In the rows, 128 means zero.
Rows swapped in pairs by one turn or mirror: which row each one swaps with:
The rows were stretched afterwards, more along some directions than others.
danup: [178 133 121 150 148 156 164 116 116 102 127 129 144 186  79  87 118  82
 132 147 167]
gam: [151 147 140  78 114 102  82 128 132 129 164 136 155 150 128 104 138 137
 116 134 105]
zegok: [149 118 140 120 140 127 111 177 116 102 133 158 144 133 129 101 106 131
 114 119 152]
mefe: [139 168 130 139 148 132 123 166 111 134 120 143 138 133 123 122 140 121
 125 142 134]
Lik: [159 157 112 133 144 165 146  97 133 134 138 145 124 171 125 110 132 103
 146 130 156]
rezam: [119  98 132 112  93  86 138 101 118 130 126 144 113 109 118 150 124 103
 113 110 126]
dab: [151 137 124 137 123 104 135 166 104 112 108 120 116 116 114 129 125 117
 107 139 148]
gok: [140 109 135 112 123 122 121 121 141 118 136 166 134 148 103 117 138  97
 119  95 137]
zarim: [133  94 148 112 105 106 119 103 135 154 175 148 129 155 110 128 127  95
 118 135 123]
tof: [138 142 148 122 136 119 159 142  98  87 111 139 162 128  68  88 117 117
 127 143 162]
volev: [121 119 155  92 108  86 126 110 123 114 134 137 165 125 115  89 129 138
 121 148 140]
mol: [115  87 146 113  98  71 143 108 116 130 131 167 138 119  88 108 122 113
 114 120 171]
paf: [134 166 145 111  81 108 134 140  98 161 119 143 133 119 146 137 138 134
 132 126 143]
Nuvez: [131 133 138 121 105 154 170 122 132  87 105 166 153 133 119  88 110 121
 136 153 143]
Vevi: [153 146 128 130 119 166 129  90 134 134 118 154 150 139 151 123 131 129
 150 119 135]
kos: [131 126 125 123 134  91 154  88 119 107  98 147 129 122  99 101 131 120
 111 118 151]
tafe: [153 129 152  91 125 134 109 152 114 149 185 133 133 151 136 113  94 118
 132 125 118]
Belo: [114 137 140  98 130  98 106 100 116 161 142 163 130 118 129 136 147 118
 119  98 112]
forad: [126 111 133 154 100 101 143 111 125 129 113 179 104 114 141 142 136 113
 119 107 152]
siba: [108 111 117 139  94  86 115 108 127 152 114 144 101 114 139 159 154 123
 120 110 144]
golo: [130 103 114 138 137  92 102 114 134 134 124 151 137 105 118 151 154 124
 117 112 131]
fite: [142 136 119 148 133 123 169 120 111  85  89 137 143 125 115 103 115 124
 121 157 171]
lofu: [138 157 153  92 102 134 131 141 108 160 147 139 138 107 146 133 110 129
 146 132 124]
Vel: [151 135 129 125 127 125  93 128 110 175 169 112 147 146 131 123 118 129
 135 127 106]
dev: [136  96 138 116 136 107 124 167  92  92 143 159 143 124  77  91  86 122
 121 131 144]
bon: [159 105 109 141 145 114 115 120 125 107 132 134 130 141  92 128 132 110
 123 128 143]
zuzu: [157 119 159 103 101 105 128  96 124 119 145 148 155 122 140 119 141 117
 115 131 143]
kopi: [119 105 145 116 158 136 126 113 141 133 144 142 170 129 132 116  97 128
 145 162 133]
Kug: [107 125 147 104  83 105 103 127 131 158 142 174 116 104 149 143 149 129
 121  82 117]
dosed: [148 169 115 150 137 154 156  82 132 159 102 135 133 137 138 133 136 125
 154 122 145]
nep: [165 152 136  98 113 165 134 124 132  96 142 141 170 182 111  80 118 122
 135 158 141]
nul: [124 117 117 139 130  79 116 113 121 128 114 144 104 103 127 159 139 131
 117 103 147]
fev: [152 107 126 141 143 132 139 119 127  91 127 139 147 126 118 103  97 116
 129 173 151]
Guku: [115 144 120 100 105 117 117 102 118 154 159 169 118 124 139 122 132 126
 144 131 129]
Gana: [125  85 129 120 102 125 139  93 108 128 143 156 117 117 100 136 108  81
 125 120 135]
Lari: [143 119 128 125 125 123 120  97 121 137 153 151 130 144 146 122 131 123
 120 154 163]
gik: [129 155 113 147 116 134 115 169  95 135 119 156 116 152 108 114 121 125
 119 109 136]
liga: [104  95 141 117 127  91 116 158  95 119 130 178 150  88  99 112 109 134
 115 113 137]
lig: [ 99 104 128 116 113 152 138  96 122 163 142 162 127 119 117 165 129  81
 149 121 141]
lapez: [131 131 136  90 125 120 112 127 108 181 173 146 117 142 144 147 130 103
 133 114  97]
Lek: [143 152 144 120 126 126 108 129 134 125 126 148 160 119 160 103 142 160
 123 127 140]
Dibor: [141 105 130 119  93 125 108 115 130 142 133 136 122 114 171 159 121 130
 119 113 113]
gebe: [154 163 120 132 166 148 141 126 127 142 136 135 142 170 133 108 134 113
 145 156 126]
Labo: [140 160 130 127 102  96 136  76 141 167 106 139 135 140 145 138 162 133
 137 115 132]
miru: [144  93 138  95 115  88 110 124 120 129 173 154 105 132 138 130 105 109
 115 121 135]
pudud: [136 116 127 121  95 133 101 158 122 139 150 151 112 157 140 136 101 127
 122 110 117]
Sekim: [140 133 157 101  90 148 117 163 126 132 149 160 143 123 143 124 106 125
 146 129 110]
turoz: [146  95 120 140 115  73 113  97 135 146 127 130 127 122 129 150 150 123
 109 125 172]

Swapped with Kug: Lek
Swapped with danup: miru
Swapped with Lari: zarim
Swapped with volev: siba
Swapped with gok: zegok

Rows swapped in pairs by one turn or mirror: which row each one swaps with:
The rows were stretched afterwards, more along some directions than others.
dadez: [113 136 152 129 120 137 124 197  76 149 161 107 121 172  92 139  95 120
  82 121 146 122 122 108 162 168 199 159 141]
rona: [109  79 131 167 166 140 118 185 145  79  99 103  99 178 194  98 127 126
  96  81 166 116 154  82 172 190 134 115 116]
Pak: [105  78 132 119 125 134 107 178  84 111 148  92 117 163 114  91  92 124
  89 145 128 142 148  73 168 112 177 128 132]
nulis: [131 122 135 114 151 179  79  98 140 106 140 138 137  66 134 166 122 160
 137 105 137 105 129 128 119 109 191 144 128]
zufa: [114 113 119 140 151 101 121 171 142  99 107 101  87 162 154 117 109 127
 104  93 164 122 159  71 169 175 153 134 144]
Kibo: [115  91 115 143 163 123 130 141 126 104 102 101  95 149 151 113 146 127
  95  69 169 105 158  51 155 190 128 107 119]
zuv: [140 107 106 165 153 100 135 148 133 117 109 110 128 143 118 115 136 162
 148 120 155 144 136 120 125 134 143 127 124]
fova: [103 111 112 103 121 138  76 150  86 130 105  89  95 164 108 157 133 126
  73  72 138 105 121  62 191 167 170 138 163]
zimol: [131  84 135 151 173 184 120 127 162 120 123 134 169 145 175 102 105 138
 117  91 177 100 170 149  98 107 172 130 115]
Fisek: [115  48 147 159 167 172 135 166 119 114 110 100 132 168 139 134 133 125
  85  91 164 110 139 113 179 168 167 121 148]
Nipo: [127 117 131 140 163 191  64 111 132 114 155 157 152  73 129 146 116 156
 140  95 152 117 113 115  92 125 174 139  93]
Gute: [108 129  89 132 147 102  93 159 114  88 115  93  84 149 136 135 127 138
 116  96 171 138 139  51 154 170 138 136 142]
nire: [139  86 151  83 104 135 124 124 109 134 136  99 141 159 152  88 107  96
  74 168 107 111 180  95 133 104 185 141 117]
Bis: [117 112 116 114 117 140  60 161  96 129 106  99  81 143 112 168 129 149
 100  70 128 101 123  66 167 146 166 142 167]
ginoz: [118 105  90  91 122 125  66 138 106 128  92  70  75 133 102 180 134 132
  95  69 135  85 140  41 176 167 169 133 164]
Neveb: [137 140 115 125 145 180  67 135 127 101 138 135 119  74 116 182 120 172
 135  83 150 113 132 100 117 123 157 133 119]
Dod: [126  78 153 110 124 123 131 157 108 121 145 111 124 152 138  93  81 125
  81 154 137 113 173 101 161 118 197 129 123]
Gegor: [126 112 143 155 162 177 124 121 156 119 135 137 174 148 158 110 109 137
 108 101 188 104 155 133 101 108 169 135 108]
Nen: [145 105 159 145 119 142 115  96 167 143 132 142 127 131 159 132 132 167
 159  84 153 121 115 118 108 141 147 124  94]
gunif: [138 107 128 126 124  77 128 180 143 120 104 100 112 165 108 144 111 133
 139 135 144 120 121 152 160 144 194 152 173]
rem: [125 109 110 133 172 101 119 142 141  95  96 115  87 161 152 122 144 123
 114  87 182 117 149  63 156 168 143 130 144]
zok: [123 104 123 118 172 136  96 140 136  95  99 117 108 149 167 132 152 133
 100  87 182 106 158  59 152 166 165 147 153]
kebek: [129  95 148 154 135 140 125  94 172 132 120 154 134 132 162 107 123 161
 154  99 155 136 111 128 121 124 139 118 100]
geg: [126 108 149 162 137 125 140 120 168 131 133 149 120 142 169  99 108 160
 148  85 148 140 128 134 123 128 116 118  87]
ver: [142 102 146 162 155 178 111 129 152 127 145 137 158 133 145 113  91 159
 134 100 192 104 144 134 103 113 186 131 121]
mab: [142 103 136 124 151 202  69 106 142  94 156 151 128  51 147 159 116 168
 131 107 132  96 137 107  88 114 165 146 111]
lavig: [147 110 137 128 142 202 102 116 140  98 161 147 145  89 156 126 107 176
 132 114 139 121 140 146 115 106 142 130  88]
luvu: [123 116  96 116 157 121 142 141 124 139 132 115  76 134 115 127 105 173
 143 101 159 119 124 145 155 152 164 127 159]
Med: [111  97 120 164 168 161 135 143 149 117 135 143 154 157 149 102 108 149
 118  92 201 114 141 131 111 105 158 110 109]
beku: [108 111  91 113 134 144  62 154  97 138 113  82  92 127 102 160 127 145
 105  53 139  92 118  88 165 166 164 121 141]
radup: [110 107 122 138 166 125 123 139 127  83 109  98 106 156 178 111 143 148
 104  82 167 135 151  69 150 176 144 118 123]
Lugu: [158 127 129 122 135 173  81 113 153  97 151 150 123  71 133 154 116 166
 152 109 149 114 140 124  97 111 143 146  96]
giz: [129  99 170 151 129 137 123  91 170 120 123 133 138 131 164 125 115 157
 138 103 144 126 118 121 123 138 159 132 110]
Sefez: [112 116 103 117 152 107 104 136 141  98  96  94  84 149 150 139 145 121
 104  85 181  95 147  57 153 177 148 134 144]
kog: [138 129 125 141 142  85 112 175 137 135 138 123 131 139 118 130 117 157
 157 109 140 137 130 159 129 128 159 129 119]
fop: [138  78 162 105 138 134 125 125 111 127 143 101 156 133 136  99 101 115
  66 138 124 105 185 105 148 127 197 122 116]
mepem: [115 117  96 113 156 210  49 114 130 121 136 120 132  82 110 161 137 166
 134  66 164  99 113  90  95 112 146 132 119]
lezu: [128 104 121 149 178 200  75 118 128 108 149 138 140  76 117 147 128 171
 126  84 153 115 125  97  99 112 166 134 112]
Diz: [117 121 116 100 130 166 101 127 129 137 122  93 135 124 132 144 144 152
 112  76 134  95 118 141 125 182 164 120 106]
peton: [110  58 143 163 157 144 150 164 123  90 112 121 134 176 156 116 123 126
  82 123 152 148 141 111 196 157 160 118 118]
tafu: [139 117 137 154 139 103 144 176 118 132 134  97  92 156 103 113 111 163
 144 119 157 134 124 157 135 145 153 135 155]
zuzom: [133 101 107 155 129 148 112 125 136 124 131 134 135 119 119 120 127 135
 162 126 150 152 105 121  93 115 113 135 100]
Vofu: [133 115  86 167 136 161 142 132 137 147 145 136 121 125  96  95 105 154
 167  96 164 156 134 118  87 113  85 101  83]
loz: [115  73 155 120 130 159 120 157  90 118 147  91 142 171 150  88 105 117
  62 134 134 125 170  73 152 126 185 115 121]
marev: [129 101 159 144 161 175 151 121 136 124 148 135 172 144 164  92  97 140
  89 111 178 103 179 142  94 103 166 132 100]
beru: [121  93 115 129 137 145  81 142 114 122  92  78  99 138 132 167 122 137
 114  72 143  86 152  76 148 155 162 131 151]
gepe: [107 137 104 112 123 121  64 169  89 136 111  83  57 141 103 183 125 139
  88  52 140 104 115  74 172 162 160 127 162]
kidom: [135  89 136 131 149  93 129 170 122 114 129 111 135 150 125 111 119 122
 117 152 138 117 151 136 143 137 177 152 137]
dudu: [130  85  98 161 118 181  85 183 146 122 126 157 114 121 124  96  98 120
 151 112 138 148 131 109 110 114  93 118 100]
vugu: [101 102 111 127 143 196  96 157 132 111 119 100 142 142 140 114 128 145
  98  97 146 106 129 115 136 180 165 116 110]
zul: [124  91 123 193 131 196 100 198 141 107 132 157 133 146 144  90 109 137
 148 102 150 165 109 113 132 150  96 123  99]
Vasud: [132  74 163 128 127 147 128 161 124 116 130  96 142 168 159  87  89 135
  77 129 138 128 177 120 171 142 175 116 111]
nok: [108 100 121  90 125 122  85 156 117 121 102  95  81 143 129 183 129 129
  84  89 137  61 140  87 169 155 171 145 168]
dofo: [149 126 153 122 136 197 104 117 120 112 170 129 117  66 124 157 123 189
 131  89 127  97 136 117  93 128 147 133 103]
fot: [124  99 108 132 170 117 112 140 137  81 101 104 102 149 158 132 137 132
 109  88 186 113 152  60 149 184 150 132 137]
tabot: [135  96 153  84 113 134 119 128 102 142 142 104 146 155 133  90  98  95
  65 161 120 101 183 102 127 112 180 136 113]
nupu: [116  71 152  97 122 124 121 153 105 130 129  96 138 165 123  95  95  96
  64 149 133 118 171  95 169 111 193 133 137]
Kedi: [140 102 140 167 143  99 140 169 122 133 132  97 112 156 100 123 118 150
 136 108 155 135 132 137 161 159 144 137 145]
vov: [111 130  95 162 115 157 121 176 119 146 135 150 129 136  94 112 115 135
 143  99 161 162 123 114 120 121 102 112 101]
tato: [141 108 137 145 141  96 152 153 124 121 142 113 122 172 117 101 126 141
 130 144 154 129 126 149 148 143 159 146 149]
Vuri: [124 130 112 115 158 170  89 126 134 114 169 151 116  80 109 139 122 170
 151 104 151 123 114 115 106 111 145 124 102]
Vusat: [129 101 112 167 127 155 120 176 137 118 134 154 124 116 127  94 103 140
 162 134 122 158 126 141 103 112  99 114  93]
Rov: [140 114  90 158 123 159 110 106 131 141 137 137 120  95 104 118 127 168
 165 102 143 153 112 104  77 129 101 114  84]
Lodo: [116  99 121 114 145 155  50 120 113 116 103  93 119 106 132 171 137 146
  88  85 117  88 141  61 148 138 185 138 142]
luzop: [118 109  93 148 125 170 115 156 108 125 127 131 134 138 106 107  99 105
 127 128 155 155 137  96 108 130 119 129 101]
zukav: [137 101 145 151 137 137 112 102 171 131 127 143 106 122 156 125 126 168
 158  81 156 126 102 101 123 142 151 117 119]
duf: [137 107  92 160 118 164 117 164 132 128 144 151 113 109 100 109 107 158
 163 106 145 166 120 106  97 114 102 111  94]
tulop: [158 127 129 145 133  82 131 153 135 120 133 119 109 147 124 127 120 159
 153 138 142 132 131 156 127 124 162 153 153]
Zite: [122  68 152  99 122 139 125 150 105 126 152 100 139 157 137  82  94 102
  72 154 113 109 171  90 140 115 171 122 107]
figik: [138  99  96 167 133 160 103 175 128 126 135 157 114 106 118 120 106 147
 153 100 140 157 116 126 114 131 115 110 116]

Swapped with nupu: Sefez
Swapped with kebek: Gegor
Swapped with Fisek: Diz
Swapped with peton: vugu
Swapped with luvu: dadez
Swapped with kidom: ginoz
Swapped with marev: zukav
Swapped with zufa: Dod
Swapped with luzop: Vuri

